Here are some numbered points:
[ 10   8   1   0  -2   3   1  -1  -7   2   1  11   6  -2   3  -4   8   3
  -4   0   5   6  -1  -6   2   0  -6  -2   7  -4   4   2  -3  -8  -5  -2
  -9  -5  -9  -9  -1  -7   0  -4   2   5  -6  -1  -2  -9 -12   2  -5  -5
   8  -4  -1  -6   0  -3   6   1  -1  -1] 0
[-26 -25 -31  33 -18   1 -31  21   8 -10 -15 -14  -6  13   2 -28   4   3
 -14  18  -5 -15   1 -23 -21  21  -7 -11 -15  26 -10  23  13  11 -14   0
  -8 -13  -6 -15   5  10   4  -3  48  11  10  20   2   0  28  10  20   3
   8  15  22  -1 -12   5   9   6  23   1] 1
[-38  -9   1 -16  27  -2  16 -23  13  12  11 -16   5   4   3  35  -3  -9
  27  -1  11  -3   7  47  19 -31  23  -6 -31  12  -9 -19  13   9  15  20
  45  10  -3  17 -27   8  -9   6 -29  -9  26 -13  24  39  18 -22 -17  15
 -48   8  -2 -18   4   6 -23  15  -4 -27] 2
[ 10  25   6 -15   6   6  18 -21  -8  12   9   4   2 -11  -9  -7  21  -1
   4 -15   6   5  -7  10  13 -11  -2  -3   8  -7  -9 -13  -2  15   2   9
  -7   6 -19  -4 -30   4  -7   4 -17  -4  -3  -8  14  -9 -21  -8 -18   4
 -16  -3  -7  -8  -9   4 -12  -5 -12 -15] 3
[-2  4  5 -5  4 -1  1 -3  0 -2  5  1  6  1  5  3 -2  3  0 -5  1  4  3  1
  0 -5  0 -6 -1  0  0  4  2 -2  3  2 -1 -4  8  0  0  0  4  0  2  3 -3 -5
  0  1  4  6 -1 -5 -7  1  4 -1  0  1 -5  2  0 -3] 4
[ 48  43  31 -23  33  15  35 -38 -11  27  15  22  18 -19   9  17  32  17
   7 -24   4  20   4  27  46 -57  -3  -5  35 -42  17 -31 -22 -20  26  -1
 -16  17 -24  11 -45 -14 -19   0 -67   3 -44  -9  18 -26 -68 -11 -55 -16
 -44  -9 -13 -11  18  -4  -9   5 -41 -30] 5
[  3 -12 -64  66 -75  11 -63  65   0 -44 -26   2  12  14  10 -87 -26  10
 -83  30  -5   0 -14 -90 -70  85 -36  -2   8  26   9  63  10 -43 -48 -32
 -68 -29  20 -47  66  13  15 -58 127  25  29  55 -38 -29  20  27  86 -28
  81 -36  24  27 -28  10  48  11  54  35] 6
[-48 -36 -29  12 -17 -10 -18  14  19  -8  -8 -35 -11  11 -11  -4 -28  -2
   2  25   3 -35   4   6 -23  16   8  -3 -36  24 -20  13  26  18  -7  12
  22  12  12   4  10  23  -4   1  26   5  31  16   4  32  43  -9  23   2
  -7  21  15  11 -12  20 -18   6  15  15] 7
[-51 -44 -21 -15  20 -16  -3 -18  34   1  13 -45 -12  22   4  28 -27 -15
  29  19   6 -49  30  60 -10 -18  14   5 -41  16 -30 -15  24  24   7  28
  48  14  28  26 -26  30  -1   2  -3  -1  26   5  16  55  55 -38   5   6
 -38  35  12  -6   0  17 -31   8  12 -16] 8
[ -2 -17 -16  12 -13  -2 -13  30   0 -13 -11 -20   1  13   8  -5 -10   4
 -21  16   5 -12   0 -11 -17  21   7  -3 -13  11  -3   9  16  -8 -10  -6
  -2  -4  11  -4  15  18   8 -19  28  12  17   8 -11  -1  15   1  20  -5
  13  -2   2   5  -6   6  -3   9   9  10] 9
[ 16  12   5  28   3  14  19  -2 -10   9  -6  24   3   5  -1 -25  20  -2
 -15 -10 -16  19 -23 -19   6   9  -8   6  24  -4  -9   9 -14   5  -4  15
 -24 -19 -19 -17   3  -6   8  15  -6  -6   5  -2  -4  -7 -32  11   7 -20
  12  -5   7   4 -10  -8  18 -10 -12  22] 10
[ 15  11   6   0  10  -3   3  -7 -10   0  11  15   2  -2   3 -12   7  -1
   5 -17  -2  10   5   6   9   0 -10   8  12 -13   6   0  -9  -5   0   5
 -15   1  -8   1  -8  -8  10  10  -6  -2 -15  -5  -1  -9 -12   6   0 -11
 -10  -4   2   1   0  -7  -2  -5  -8   1] 11
New points follow, each followed by the numbers of its five nearest points above by angle, seen from the average point of the numbered points, nearest first.
[ 20  26  20 -25  12   7  21 -26  -8  11   9  16   2 -15   0  10  25   3
  10 -19  -3  16  -3  12  26 -24  -8   3  12 -14   7 -21  -9  -1  13   9
  -7   3 -18   4 -23 -15  -7  11 -38  -8 -24 -10  12 -11 -27  -7 -29  -2
 -19   2 -12  -6   5  -4  -6  -3 -24 -16] 5 3 11 0 4
[ 41  34  20  -8   0  15   6  -9 -27   8  -2  28  15 -12   4 -10  19  16
  -5 -23  -9  19  -4 -13  23  -5 -18   2  20 -16  25  -2 -15 -21   8 -13
 -31   4 -19 -10 -13 -13 -11  -3 -12   2 -40 -11 -10 -37 -44   4 -15 -12
  11 -12  -9   0  13  -2  10  -5 -19 -14] 0 11 5 3 10
[  2  -8 -19  30 -35  -3 -35  45  -3 -25 -17   6   4   3   9 -19 -12  13
 -25  14   6   4  -4 -46 -30  37  -3  -9   2   5   8  27  -1 -15 -18 -16
 -16 -19   7 -14  39  -4  10 -28  56   3  18  20 -23 -10  18   9  38   2
  46 -19   4  11  -4  -4  20  -2  26  19] 6 9 1 7 10
[ 26  34  41 -26  13   6  58 -25 -42  28  -3  37   1  -4 -14  26  57   8
   7 -19  -9  24  -2 -10   3 -19   6   2  35 -31  15  -8 -38   8  13 -18
 -26 -34 -12  -5   2 -33  11  26 -36  -5 -45 -35  -3 -39 -23  20 -29 -21
  29  -4 -24   2  -5 -45  16 -30 -23 -14] 0 11 5 4 3
[ -2   1  10 -23  15  -1  16 -24   4  12   4  -4   6   5   1  16   5   1
  17  -3   6  -4  10  22  14 -26   8  -1  -7  -4  -9 -12   0   9   2   9
  11  15  -3  12 -23   6  -2   1 -21   7  -7  -8  16   3  -7 -12 -16   2
 -24   7  -5 -10   4   9 -17  13 -11 -23] 2 5 3 4 8
[-18 -17 -14  -3  -5  -5 -19  13  11  -7   0 -18  -4  13   6   8 -19  -3
  -3  14  10 -26   9  -1  -8   8   7   8 -16   1 -12   3  13  -2  -7   0
  12   1  16   4   8   8   3  -6  13  10  25  10   0  13  22  -7  15   2
  -6  -2   1   1   3   8   1  11  13   5] 7 8 9 1 2
[-45 -59 -35   4   1  -1 -39  45  43 -19 -15 -44  -4  23   4 -13 -61   0
   1  44  26 -35  16  17 -30  22  19 -10 -52  46 -30   8  43  22 -17  14
  46  41  23  28 -14  46 -10 -26  25   4  38  28   7  47  55 -24  32   4
 -21  21  13   8 -10  37 -26  36  19  -6] 7 8 9 1 2
[  7  25  22 -21  21   7  28 -31   1  23  14  17   0 -10  -7  15   9  -2
  20 -17  10   5   2  12  22 -31   4   2  12 -14   6 -25  -8   4  19   4
   0   5  -6   8 -12 -10 -19  11 -51  -5 -21  -8  11  -9 -26  10 -27  12
 -23  -1  -2  -6  -2   0  -5  -5 -15 -16] 5 3 4 11 0
[-10 -15 -16   4 -17  -8  -7  18  15  -8   3 -12   3   7  -3 -16 -14   5
  -6   2   0  -6   4   2 -10  10   7  -7 -23  21  -8   8  25   0  -7  -4
  20   5  13  -4   0   8   3   0  27   4  15  14   5  14  23  -7  14   7
  -9   8   3   4   0   5 -12  14  18   4] 7 9 1 8 6
[-47 -51 -34   7 -23 -11 -39  54  13 -19 -26 -30  -8  12  16  -4 -37  -9
 -16  29 -13 -13  11  -3 -34  20  20  -3 -53  32   4  18  39  -2 -22 -14
  35  -4  13   3  18  15   8  -9  41   2  55  13   5  31  49 -16  30  20
  16   5  15   1   3  18  -9   7  43   0] 7 9 1 8 6
[-32 -30 -30  16 -38  -9 -31  45   7 -27 -28 -23  -1   0   1 -11 -26   7
 -11   3   3 -15   9 -24 -44  38   3 -18 -13  22  -6  15   7   4  -2 -11
  14  18   6  11  41   9  11  -9  40  -4  26   8 -12   9  41  -2  14   1
  29   2   4   4  -8 -11   1   0  18  27] 9 1 7 6 8
[ 20   0  -9  30 -32   6 -22  38 -12 -21 -20  17   5  -6   9 -20  -3   2
 -34  11  -8  16 -14 -55 -23  36 -14  -3  17   8  18  31  -8 -22 -13 -17
 -31 -26 -10 -29  24 -14  15 -16  50  -3   7   5 -21 -22  -8  24  24  -9
  48 -20   9   7  -7 -18  27 -14  18  25] 6 9 10 1 0
[ 22  11   4   2   7  -8  11 -17 -21  10   7   7  -3  -7  -4   3  13   2
  12 -11 -15  14 -15   9   3  -6  -1  -3   9  -1  -2 -15  -3   7 -10 -11
   0   3 -19  -5 -16  -4   0   6 -21   1 -14 -11   2  -5 -10   0  -3   6
   4   6  -1 -10   4  -2   3 -11  -4 -11] 3 5 11 0 4
[-24 -16   7 -13  11 -13  -6   5   7   7   8 -27  -6  -3   7  18 -21  -9
  30  16   5 -25   8  20  -1   1   3   6 -26  15   2  -9   4   2   7  13
  34  10  12   3 -18   9 -13  -2 -14   1  24  -5   8  20  39 -21   4   5
 -17  16   4   2   3  14 -20   0  11 -21] 8 2 7 4 3
